One turning vector, and how many ticks it has turned:
The counts run from 0 to 1000.
[-28 -43  -2 -20  11  68  13  22  40 -20   5  26  62  10 -67  15   7 -21
   9 -18 -12 -17   6   7  23   7  -9  31  12   3 -26 -38  34  46  15 -18
 -49  20  13 -26   9]
77
[ 22 -37  17  13   4  32  40  -2  42   1  53  -8   7  12 -28 -26   3  -4
 -13 -58  -6  13  22 -21   4  -2  40  21  -3 -22  -7  28  32  45  64 -25
 -41  35   8 -26   3]
102
[ -2 -40 -29 -40  -6   4  39   5  39 -15  45  -4  13  36  -3  -2 -11  -1
   8  42  39  31 -11   2 -48  12   8 -16 -32 -24 -17 -16  41  11  -7 -49
 -68 -28  37 -37  18]
196
[ 44 -34   3   0  11  36  35 -21  49   1  66 -24  11  12 -48 -20  31  27
 -15 -35   4   1  19 -16 -27  13  13  -7 -33 -68 -34 -10  20   4  20 -36
 -39  13  18 -25 -14]
1000
[ 18 -20 -24 -33  -9   4  53 -20  48 -14  51 -15  33  40 -26  30   2  16
  16  12  17  18  -8   9 -25 -12  -5  18 -40 -31 -36 -27  39   7 -24 -59
 -57 -26  20 -19   2]
306
[  3 -53 -26  -5  -5  22  22  18  36 -37  11  58  32  24  -6 -22   7 -62
  26  -9  36  19  14   6   6   6  16  38   5  17   2 -22  34  38   5 -17
 -75 -17  15 -21  28]
798
[-27 -84 -15   7 -31  42  18  17  22 -32  26  24  37 -20   1  -7   2 -48
   4   7 -19  20 -12  27   9  -5   2  33  13 -16 -31  22  38  62  45 -17
 -35   4  21 -25  22]
824
[-15 -26  -3 -26  14  -8  13  27  44 -31  54  -9   8   2 -16  12   0   6
   8  32  37  18   3 -24 -50  22  -4   1 -19 -12 -24  21  10  60  58 -38
 -45  -7  41 -45  11]
87
[ 38 -56 -17  10 -25  40  21 -35  54 -33  15  13  30  15 -30 -18  30  -8
   7 -55  -5  11  17  16  21 -28   8  38 -13 -43 -25 -23  43   9  -8 -25
 -60  12   5 -14   0]
764
[ 29 -70 -33   8   4  20  18 -21  56 -46  16  33  28   0 -31  -4  22 -43
  -7 -28  25   0  16   5  10  -8   6  47  -5 -49 -21 -29  14  17   6 -21
 -57  -9   6 -41   7]
158
[-10 -62  15   8 -11  46 -30  15  34 -52   9  47  31 -23 -25 -23  36 -11
  29 -21  -6  22  14   5  24   7 -13  36   5 -32 -37  21  28  56  38  -8
 -21  12  29  -9  12]
744
[  6 -25 -19 -14  16  45  41  17   5   0  66   1  54  16 -38 -13  20  12
  22 -22 -46 -34   2  14  -8  25   7  -2  -4  -6 -60 -32  12  45  17 -15
 -42  28   4 -25  -2]
789
[ 28 -12 -20 -37   7   5  39 -15  53 -10  58 -15  48  46  -5  23  -9  19
  13   4  15  21  -4   2 -21 -17 -18   8 -38  -2 -32 -16  21  26  -6 -56
 -70 -19  17 -14   7]
810
[  3 -35  37   2  24  33  16  39  16   3  52  50  28   1 -19 -44  32 -28
  21 -39   7   1  25 -34  19  47  25  27   6 -12 -31   2  17  47  56   0
 -21   0  20 -25   9]
133
[ 10 -47  18  21 -21  61  -3  -4  36 -44   4  45  24   0 -37 -27  44  -8
  21 -49 -26  10  28  21  36 -10  16  35  12 -19 -22  11  37  45  28  -4
 -27  32  14  -1  16]
369
[ 18 -28  20 -21 -23  29  71 -35  47  -2  42 -11  -7  42  -3 -10   3   9
  20   6   4  43   1  13 -16  -3  25  -3 -43 -34 -21   7  73 -10  11 -49
 -30  -3  25 -12  13]
359
[ 17   4   7 -32  12   5  68  21  16  30  83  -1  40  47 -29  -1   8  25
  44 -15   0  -5   2  -9 -32  27  30  -5 -28  -4 -41 -30  31  21   5 -38
 -45  -3  15 -19   0]
917
[-41 -41   4  -7  10  56  41  44  14 -17  22  36  12  -3 -30 -23  13 -27
  14   4   1 -16  12  -3  -2  40  36   9  16  -2 -13   1  30  53  63   3
 -24  30  33 -45  18]
213
[ 26 -50 -44 -15   9  55  31  -4  22  -7  46  18  63   6 -14 -16  12 -19
   1 -24 -38 -10  -7  26   4   4 -12  -8  -9 -17 -57 -36  29  29 -12 -15
 -64  14   2 -10   8]
790
[ 52  -4   3 -34  12  13  58 -30  57 -28  64  11   9  48  17  -3  11  22
  30  -4   9  35  17  -6 -11  -7 -18 -12 -46 -14 -50   5  33  22   0 -45
 -35   7  17 -14  15]
253
[-40 -15  -3 -35  -6  16  42  47   7 -37  29  19  13  16 -32  -4   7  25
  56  40  21  -4   3   9 -47  40  27   6  -3  -3 -13  -7  30  53  25 -12
 -40   0  50 -37  29]
194
[-13 -21  16 -45  -8  43   2  50  20 -25  26  38  17  17 -13 -37  24  24
  53  22  15  35  10  -3 -25  44  -2 -31 -20   6 -32   3  55  27  17 -24
 -30  -2  56   6  34]
115
[ 14  -7  24 -19  10  22  27  -1  24  18  73  -3  40  22 -52  -5  31  41
  32 -18 -13  -4  -1 -18 -20  31  13   6 -36 -53 -57 -24  28   4   7 -40
 -25 -20  31  -6 -17]
148
[  1 -65 -35 -19   6  26  14  30  20 -20  17  60  37  11  -8 -34  15 -65
   8  -3  28  16  -1  -1   2  30   5  20   5  -5 -17 -30  36  22  -1 -11
 -73 -37  24 -21  21]
294
[-36 -50  10  21 -14  26  15  27  18 -36  30  23  37 -14 -49   9  16 -16
  22 -14  -2  -7   8  15   1   8  34  58  18 -17 -23  23   9  75  66 -11
 -29  16  19 -42   9]
319
[  2 -48   0 -33   4  11  12  -4  71 -57  31  31   1  12   6  15   9 -22
   8  33  48  52   0 -14 -22   8 -34   6 -28 -38 -22   8  30  29  29 -40
 -34 -13  39 -34  19]
484
[-18  -8  35 -22 -24  18  27  26  20   5  38  -9  12  23 -52  -8  10  57
  53  12  15  19  -2  -2 -39  17  37  12 -22 -26 -13  23  56  26  33 -46
 -30 -13  43 -12   8]
834
[-12 -34 -13 -11  20  59  34  37  19   1  32  -7  34   3 -64 -19   9  -3
  -1 -32  -1 -33  21  -2 -10  28  41  10  15  -4 -18 -26  20  44  41  -8
 -53  35  19 -39   4]
819
[-36 -27  30 -18 -14   6  26  47   5  -8  40  14   8  12 -24 -31   8  25
  55  21  24  16  -2  -3 -38  29  41  16  -5 -10 -12  30  42  52  56 -24
 -34 -11  46 -15  24]
459
[  7   8  20   0 -18 -23  16  23   7 -22  66   2  32  26 -30  -1  23  47
  70   5  -3   6   8  12 -29   4  26  36 -16  -7 -43  16  24  56  22 -39
 -37 -20  19   0  15]
171
[ 21 -19 -33 -33 -10   4   8  10  36 -52  31  36  20  41  10 -19  22   2
  53  20  28  40  13  14 -25   0 -13  11 -20   7 -33 -16  29  27 -26 -29
 -68 -27  27   1  31]
779
[  1 -51  -1  -8 -39  55  29 -10  36  -8  16 -13  14  13 -40 -24  30  34
  19  -8 -38  17  -2  40 -15  -5  21 -14 -21 -42 -31   6  74   3   0 -36
 -37  27  36   5   7]
229
[ -6 -49  26  14  -5  62  37  11  23  -3  36  18  11  -6 -50 -28  23  -1
  11 -38 -30 -11  12   5  14  26  34  13  10 -41 -24  10  35  34  63  -1
 -10  46  23 -26   1]
607
